(in the rows, 128 means zero)
A single turn carries every row of the set below to another of its rows. Some are shown first; where does it send the rows asked next?
Musad: [118 123 121 121 110 115  86 127 124 169 157 134 131 148 104 143 162 150
  99 104 129 118 102 135 132 101 127 168 104 140 162 117 128 138 129 115
 140 126 101 140 124 101 139 169 132 131 130 130 122  94 146 133 175 126
 139 122 104 117 136 145 108 131 181 111 105 110 123 139 124 175]
Pozak: [133 118 148 156 129 121 144 157 115 112 118 118 122 149 114 110 136  66
 131 118 117 104 144 104 123 159 112 125 111 135  99 159 121 130 104 138
 143 166 127 133 135 149 140 131 148 102 112 130 172 139 137  89  97 141
  96 100 159 124 131 154 155 140 113 127 135 168 115 109 221 157]
tozel: [143 161 133 109 112 123 137 109 142 147 112 149  98  67 157 110 120 131
 116 157 152 127 149 118  97 108 129 134 142 150 112  86 120 127 116 114
 119 125 120 110  96 175 118 144 131 107 154 167 130 130 138 115  96 109
 150  95 129 141 162 124 110 121 105 139 108 147 127 143 113 123]
pupu: [139 118 145  73 161 130 138 101 120 118 167 128 165 127 117 138 137 125
 145 128 104 126 112 153 120 164 113 101 128 122  98 135  68 141 147 150
 136 125 111 158 124 140 141 128 130 162 109 127 141 103 102 173 130 142
  99 142 126 126 106 158 125 129 109 149 130 120 169 138 146 120]
leno: [116 172 107 144 170 100 110 142 148 172 150 122 151 124 107 132 142  92
 120  98 141 133 144 125 148 137 142 151 102 149 118 153 138 125 127 116
  94 141 134 112 166 126 157 149 132 131 128 134 107 119 124 163 133 130
 134 154 156 139 156 161  89 123 150 157 129 153 133 117 100 155]
Goso: [132 132 166 146 116 119 143 146 119 115 130 110 135 137 130 122 158  69
 130 116 125  79 140 113 135 133 113 150 117 151 103 151 130 119  97 149
 130 161 150 148 132 153 147 143 160  98 112 124 159 118 141  83 110 129
  97  75 160 116 158 156 151 138 132 138 131 167 104 106 204 143]
kodi: [130 159 120 127 131 123 131 162 161 193 121 106 114 144 110 111 150 132
 110 139 160 102 133 169 103 124 162 144 134  94 124  87 151 130 146 143
 128 107 106 170 134 133 124 136 177 129 150 133 158 159 123 145 147 124
 124  87 100 110 116  92 121 131 110 159 132 157 105 120 126 136]
nezo: [137 123 116 144 156 105 115 134 143 124 158 135 113 137 111 148 153 169
 111 110 117  99 104 139 133 123 196 122 129 135 134 129 134 160 106 121
 131 119  95 104 161 123 141 144 133 122 109 155 130 122 150 141 152 169
 141 117 148 119 137 164 116 114 165 176 141 144 101 153 130 171]
Kiza: [120 113 134 101 121  90 120 113 101  89 136 126 117 140 114 142 114 116
 149  91 118 115 139 132 123 162  67  73  74 123 132 141 106 102 130 143
 151 120 135 138 119 134 135 117 133 161 137 152 148 122  92 143 142 126
  76 125  99 123 117 129 126 123  93 139 138 130 145 134 134 111]
Gebe: [123 117 155 143 142 123 153 160 120 116 129 115 130 124 128 139 129  60
 143 120 125  81 145  82 135 151 119 156 124 138 111 158 146 124  89 126
 135 145 143 133 152 145 149 145 169 120 104 155 158 119 133  91 107 126
 101 103 149 112 135 149 164 124 119 135 130 164 103 125 209 160]
Dal: [142 113 143 119 125  91 103 138 147  91 138  98  96 100 141 145 121 111
 126  89 150 147 134 115 118 105 129 163  96 135 124 138 135 162 117 122
 114  76 149  99 127  95 132 131 148 124 139 139 176 119 154 172 119 155
 143 104 109 129 173 129 152 134 146 152 135 147 117 161 131 150]
vev: [139 109 149  87 129 160 137 121 118 112 166 122 175 141 133 136 144 131
 138 157 119 120 112 154 119 159 115 128 115 116 120 125  74 173 166 151
 123 116 121 157 120 128 140 146 130 147 118 100 147 105 113 179 125 127
 126 145 122 119 140 150 125 129 116 151 117 131 173 121 141 126]
nid: [114 108 128 133 141 107 138 110 170 161 120 122 125 112 142 159 119 113
 114  78  95 109 112 130 152 105 120  99  79 183 151 124 135 104 107 154
 131 105 179 112 137 126 162 113 147 137 114 121 116 105 133 158 150 129
 137 106 141 108 163 148 157 136 140 138 122 158 125 147 120 127]
Pusa: [118  98 129 128  94 105 136 133  95  84 125 138  83 117 104 156 110 144
 134 114 137 112 130 130 137 133  84  79  88 130 149 139 121 107 145 134
 147 126 131 150 140 123 143 116 133 155 149 140 137 126  90 133 126  98
  88 133 112 122 118 139 119 110  88 151 137 140 139 136 145 111]
falu: [141 163 101 110 134 124 135 170 154 193 125 113 103 148 113 106 143 130
 108 132 143 108 128 139  92 116 142 169 147  93 117 102 175 122 155 121
 124 110 109 149 131 125 141 137 185 124 141 141 148 150 135 150 137 120
 135 115  94 137 105  84 105 116 118 139 127 146 125 129 152 150]
fozug: [125 100 124  95 105  98 135 123 101  85 120 137 112 120 118 138 113 112
 137 113 132 106 131 120 142 132  73  95  83 121 164 129 122 100 145 123
 136 113 149 128 126 141 150 118 126 162 128 154 139 123  95 133 155  92
  98 138 105 129 124 114 119  99  88 128 130 131 139 157 136 121]
Zepi: [124 106 131 109 116 116 127 123 123  78 117 131 120 142 115 150 126 134
 142 124 142 123 130 137 122 136  91  83  75 148 153 120 101 106 150 152
 152 143 156 143 121 136 130 109 111 135 163 138 134 136  85 134 143  80
  82 140 120 127 121 129 137 117  89 138 144 147 144 153 141 121]
ged: [155 119 140  76 151 153 148 131 150 118 160 112 179 134 104 142 137 120
 137 151 123  95 127 141 124 140 104 121 133 112 126 130  80 150 159 158
 135 113 101 160 130 124 160 143 126 163 104 135 138 109 117 195 133 110
 121 147 133 112 118 149 124 116 118 153 130 120 162 130 144 126]
nabu: [113 108 145 124 134 101 114 147 178 157 115 179 100 109 144 154 112 153
 114 121 157 136 123 116 121  91  99 162  86 169 145 129 125 138 106 128
 143 104 112 101 131 106 178 124 141 149 106 126 109 109 159 159 110 126
 122  93 145 107 131 139 131 147 130 135 140 130 137 126 165 145]
firon: [118 153 135  99 132 117 136 117 143 169  90 138 100  96 165 104  99 149
 116 125 134 131 146 134  85 107 107 123 163 148 101  95 120 128  98 125
 127 135  80 133  99 158 115 139 138 112 154 161 127 127 130 117 125 113
 152  93 110 121 142 106 133 118 109 133 114 139 134 150 127 111]
Ladud: [153 117 100 150 177 134 137 120 119 131 137 109 148 163  97 158 159 103
 108 152  66 104 129 130 135 158 132 108 131 117 131 140 151 161 118 134
 126 127 152 118 112 141 129 127 154 128 133 133 114 113 178  93 109 135
 135 123 139 169 131 125 147  94 128 133 144 141 123 114 153 188]
Kud: [137 167 104 118 130 118 131 165 152 201  98 108 114 153 120 103 138 122
 110 125 143 134 143 162  92 135 140 153 145  85 120  93 146 126 133 124
 136 138 101 151 121 140 131 117 156 121 161 135 177 157 131 135 137 124
 116  93  99 126 107  91 111 138 106 131 129 147 114 111 141 145]
sitog: [134 118 117 141 172 133 128 145 136 124 130 109 152 167 109 155 163 116
 124 143  93 123 125 130 123 169 147 109 141 140 120 131 154 171 120 150
 139 153 153 129 111 134 103 107 130 118 170 124 124 120 156  72 100 136
 118 112 156 171 119 159 136 103 117 136 142 155 110 104 161 169]
kunid: [153 114 148  91 141 152 138 138 138 122 152 123 176 128 118 117 123 123
 138 139 120 123 116 146 114 165 123  98 121 104 124 114  57 152 163 144
 135 113 106 159 120 133 138 120 117 139 100 122 153 127  88 174 135 127
 112 140 132 119 115 143 126 145 100 154 120 124 163 128 147 118]
nom: [113 105 121 127 121 109  98 137 113 178 176 121 133 142  97 140 171 141
 101 119 141 110 107 123 130 117 109 155 110 153 152 145 109 125 121 125
 148 118 117 148 111  93 142 162 131 141 130 134 129  98 147 129 138 120
 127 123 119 108 151 136 118 129 188  95 117 112 118 134 131 184]
pom: [138 155 139 108 108 114 135 124 156 140  93 126 104 102 183 100 103 134
 121 153 134  96 149 104  98 109 114 141 162 146 124  79 132 136  98 114
 132 121  99 110  98 162 139 141 141 120 140 173 118 123 140 109 112 111
 158 104 135 119 158 114 118 113 119 139 127 137 119 135 125 126]
gid: [123 167 110 104 136 126 122 162 139 193 125 123 112 147 119  96 128 134
 112 120 143 129 150 162  78 114 128 158 126 109  92  96 131 119 136 134
 126 121  78 155 118 136 124 127 171 111 140 141 143 160 122 146 154 136
 129 102  98 124 121  71 109 125 117 143 129 151 139 124 138 137]
leli: [144 122 108 150 188 125 131 124 124 141 121 133 151 147  95 152 165 120
 106 144  84 134 126 140 137 159 122 119 142 114 131 150 160 174 116 129
 129 138 150 124 129 132 116 110 153 125 147 101 130 106 178  84  99 112
 112  98 141 173 121 142 125  99 116 137 128 157 117 104 140 163]
gani: [146 113 119 141 159 101 113 127 136 104 156 121 102 121 105 141 151 171
 121 108 136 102  93 154 110 103 189 131 147 130 132 136 118 154 119 114
 119 117 113 117 156 108 158 124 131 119 120 162 136 123 142 150 152 149
 130 120 138 114 149 148 114 108 156 178 159 139 103 174 131 160]
lutis: [136 164 149  98 104 117 120 132 178 151  96 136 105 109 154 103 123 142
 117 164 153 127 152 111  87 103 117 145 152 157 115  69 126 140 112 137
 124 145 111 133 106 155 115 126 134 109 169 145 138 131 121 112 107 118
 148 114 145 137 134 135 119 131  97 143 112 143 109 152 131 119]
gati: [124 135 164 145 145 114 109 153 121 127 130 131 124 131 133 126 149  64
 129 125 102 111 145 117 111 165 123 148 117 146  83 152 135 134  77 120
 126 153 133 132 132 154 138 135 174  99  94 131 150 130 139  86 109 151
 105  78 153 127 135 146 172 123 113 141 129 156 115 131 214 153]
gode: [149 164 143 113 126 116 136 123 156 158  92 131 111  96 159  87 120 137
 112 145 126 124 146 123  81  88 122 118 163 136 105  72 121 124 100 116
 129 148 108 120  97 173 119 135 133 104 140 157 132 130 116 102 112 116
 140  96 138 138 148 118 122 146 111 132 104 136 127 128 142 126]
zapa: [146 122 143  71 141 161 140 134 133 120 166 127 181 135 107 147 131 123
 136 154 137 127 131 149 125 155 111 127 119 126 135 118  73 146 158 158
 147 132 128 164 134 111 130 121 114 134 136 109 161 126  82 165 139 119
 113 143 141 133 126 168 134 128 102 145 120 132 159 145 149 123]
Rov: [121 117 140 122 118 110 116 143 148 112 135 107  77 113 143 158 132 104
 128  79 134 145 130 108 133 107 139 153  82 160 124 134 153 147 110 128
 112  86 161  82 133 116 130 135 161 128 135 142 173 110 170 168 114 158
 143  95 112 130 149 136 151 139 139 149 125 151 121 148 148 164]
sudat: [132 111 122 107  92 112 133 119 112  98 115 124  92 123 102 148 110 111
 136 103 127 128 134 139 113 148  86  65  99 123 150 129  94 104 143 116
 139 133 143 149 112 139 127 120 115 152 148 148 153 126  91 140 134  96
  86 136 105 131 119 127 122 123  80 139 125 124 148 152 142 120]
Gudeg: [135 114 127 145 171 147 134 132 113 133 124 110 135 157 100 141 155 101
 113 140  64 129 115 150 121 167 124  93 149 115 119 141 133 174 104 122
 133 153 146 120 120 136 103 114 143 132 139 110 140  99 155  77 109 127
 122 109 141 170 123 135 149 115 114 128 123 142 130 111 163 181]
Sasu: [128 130 160 131 137 123 149 156 124 119 133 118 128 151 127 139 153  85
 133 130 126  94 135  92 116 155 126 138 111 155 113 144 147 127  97 141
 150 164 169 143 130 142 113 127 158  89 128 118 176 136 127  86  92 145
  92 105 165 130 143 156 149 132 123 128 130 183 108 132 208 159]
lisuz: [138 132 124 163 177 126 107 128 118 142 123 110 129 159  87 151 165  99
 112 138  63 130 131 147 120 175 124 108 137 124 118 148 147 158  92 122
 130 150 125 127 113 137 110 114 164 108 144 136 127 115 178  89 104 142
 123  94 125 148 112 136 155 101 128 133 135 132 117 121 158 160]
tadib: [ 98  86 140 131 152  84 109 157 166 161 134 174 119 113 136 142 120 149
 119 129 166 132 115 120 112 107  98 146 104 164 144 150 118 141 106 132
 137  99 140 109 127  99 164 143 129 168 105 121  97 108 151 134 103 114
 112 103 147 115 140 129 135 140 127 127 151 120 125 121 169 158]
Tuvag: [118 149 103 124 170 119 115 134 153 163 157 138 160 133 103 152 144  98
 131  73 143 135 137 131 151 145 148 156  92 140 134 162 126 127 127 116
 129 132 119 115 165 129 143 158 123 128 115 139 116 119 135 171 156 121
 119 141 149 133 144 171  90 119 149 152 123 155 136 120 103 159]
bif: [138 176 122 104 125 127 107 166 157 181 118 116 112 158 123 109 155 153
 108 146 162 104 117 155  89 130 142 153 129 111 128  78 158 130 150 137
 144 137 118 152 123 141 120 103 152 102 168 135 153 156 110 133 140 115
 135  96 103 133 113  94 104 132 114 137 127 155 120 135 151 145]
vuti: [110 132 125 151 152  92 124 121 160 185 112 102 131 115 149 146 121 111
 108  92 104  96 107 121 136 124 127  97  98 168 141 131 148 113 103 150
 109 123 180 120 151 124 178 115 156 139 136 122 121 109 120 159 131 123
 144 103 129  93 174 147 149 129 142 137 120 163 117 151 113 139]

kodi moves to Goso
nom moves to Dal
Now find these:
Pozak moves to kunid
nabu moves to nezo
gid moves to gati
Gebe moves to ged
sitog moves to Zepi

A single turn carries every row of the set below to another of its rows. Some are shown first; where does it send the rows asked next?
Kani: [158 161 171 154 139 130 104 105 109 145 117 117  97 173 130 110 186 111
 140 134 169 149 124 149 132 143 150 119 123]
dokam: [104  93 136 139 117 109  86 114 103 123 120 129 110 125 177 118 130 104
 107 130 163 114 141 161 128  99  70 125 120]
siku: [ 81 185 125 121 136 108 119 114 141 115 131 148 136 140 170 121 138 124
 132 123 131 128 105 114 111 130 111 166 149]
Vam: [140 136 131  93 133 121  96 110 148 152 106 119 111 151 150 143 128 149
 165 121  90 130 117 142 170 130 111 145 168]
Suz: [113  70 141 155 192 107 119 108 116 115 143 141 100 142 162 114 156 115
 121 122 117 128 138 161 112 133  91 141 116]
Duna: [178 124 169 129 168 120 117 110 121 118 122 135  95 133 144  82 163 103
 141 131 164 142 130 121 144 154 119 126 132]
bilid: [161  96 148 107 183 113 111 123 100 106 124 103  84 150 102 140 141 128
 136 120 149 121 117 161 110 137 141 160 126]
Momum: [115 119 131 147  89  85 123 133  93 114 155 132 170  94 133 126 130 112
 115 130 155 151 153 164 128 128 113 127 137]
tarub: [129 125 156 137 179 111 130 108 117 125 113  91  89 177 120 153 173 130
 157 102 157 124 115 176 126 146 131 176 142]
Nog: [123 134 155  91 123 118 132 106 125 117 143 112 113 157 140 131 125 162
 149 138  87 145  94 133 165 129 151 133 138]
mugon: [ 98  90 120 139  88 106 118 137 113 146 170 133 159 117 134 119 116 136
 135 110 172 119 144 151 147 142 130 145 140]
kote: [127 124 107 147 131 110  75 132 101 145  90  87 131 133 165 138 147 112
  91 118 129 161 119 127 154 148  86 126 147]
bada: [ 89  86 127 128 110 119 105 132  85 130 154 135 135 131 153 118 127 117
 118 114 161  80 124 150 121 110 115 132 113]
rivi: [133 103 111 149 147 104 100 134 101 117 150 155 153 135 119 158 148 108
 128 117 124 167 152 162 105 151 165 144 138]
vik: [115 172 128 104 103 137  49 122 122 119 151 130 101 133 158 131 107 134
 132 119 142 127 128 132 108 136 125 135 126]
lasek: [101 121 148 153 116 103 114 115 107 134 135  87 125 138 172 139 152 139
  61 121 124 180 115 125 154 139 127 134 147]
tesi: [174 155 183 136 147 114 117 108 122 136 134 147 115 127 142 127 185 105
 129 109 152 149 157 142 126 145 149 141 167]
mugu: [106 171 142 140 115 110 112 114 149 139 173 110 115 114 145  89 120 163
 148 131 131 142 131 144 124 154  81 142 128]
mugi: [101 104 135 178 142 130  87 109 116 125 148 111 105 179 154 142 153 124
 169 101 154 168 139 180 153 181 127 135 115]
Masis: [133 164 152  97 131 123 113 114 101 124 134 101 121 134 139 144 149 142
 172 115  70 109 111 165 145 129 112 121 141]
tigif: [124 140 132 106 169 117 112 128 124 117 125  76 139 140 124 133 167 146
 194  98 145 172 141 158 125 136  94 103 134]
fafir: [ 72 125 141 164  86 107 111 108 116 120 128 120 138 159 178 140 143 110
 134 114 188 158 128 158 165 136 116 144 137]
Vepo: [ 66 110 126 156 103 115 118 121 114 152 141 127 144 150 168 130 146 120
 148  91 175  94 128 161 148 133 102 154 140]
nub: [101 118 169  86 178 119 131 108 126  83 144  97 119 151 159 144 166 147
 152  94 141 170 128 133 120 109 128 120 139]
fuvap: [122 133 148 144 125 110  98 128  72 103 141  74 134  99 170 136 152 116
  96  95 115 152 126 140 152 164  95 118 138]
supi: [162 111 152 126 163 101 128 121 124 125 143  98 107 139  93 149 145 145
 156 105 155 150 141 173 134 165 146 175 156]
guv: [133 112 132  87 159 119  89 123 145 140 123 102 118 154 126 152 151 159
 139 114 144 183 149 145 108  95 131 114 148]

nub moves to tigif
Kani moves to tesi
Now find these:
Momum moves to dokam
fuvap moves to kote
vik moves to siku
tarub moves to supi
Suz moves to mugi
Masis moves to Vam
Vepo moves to mugon

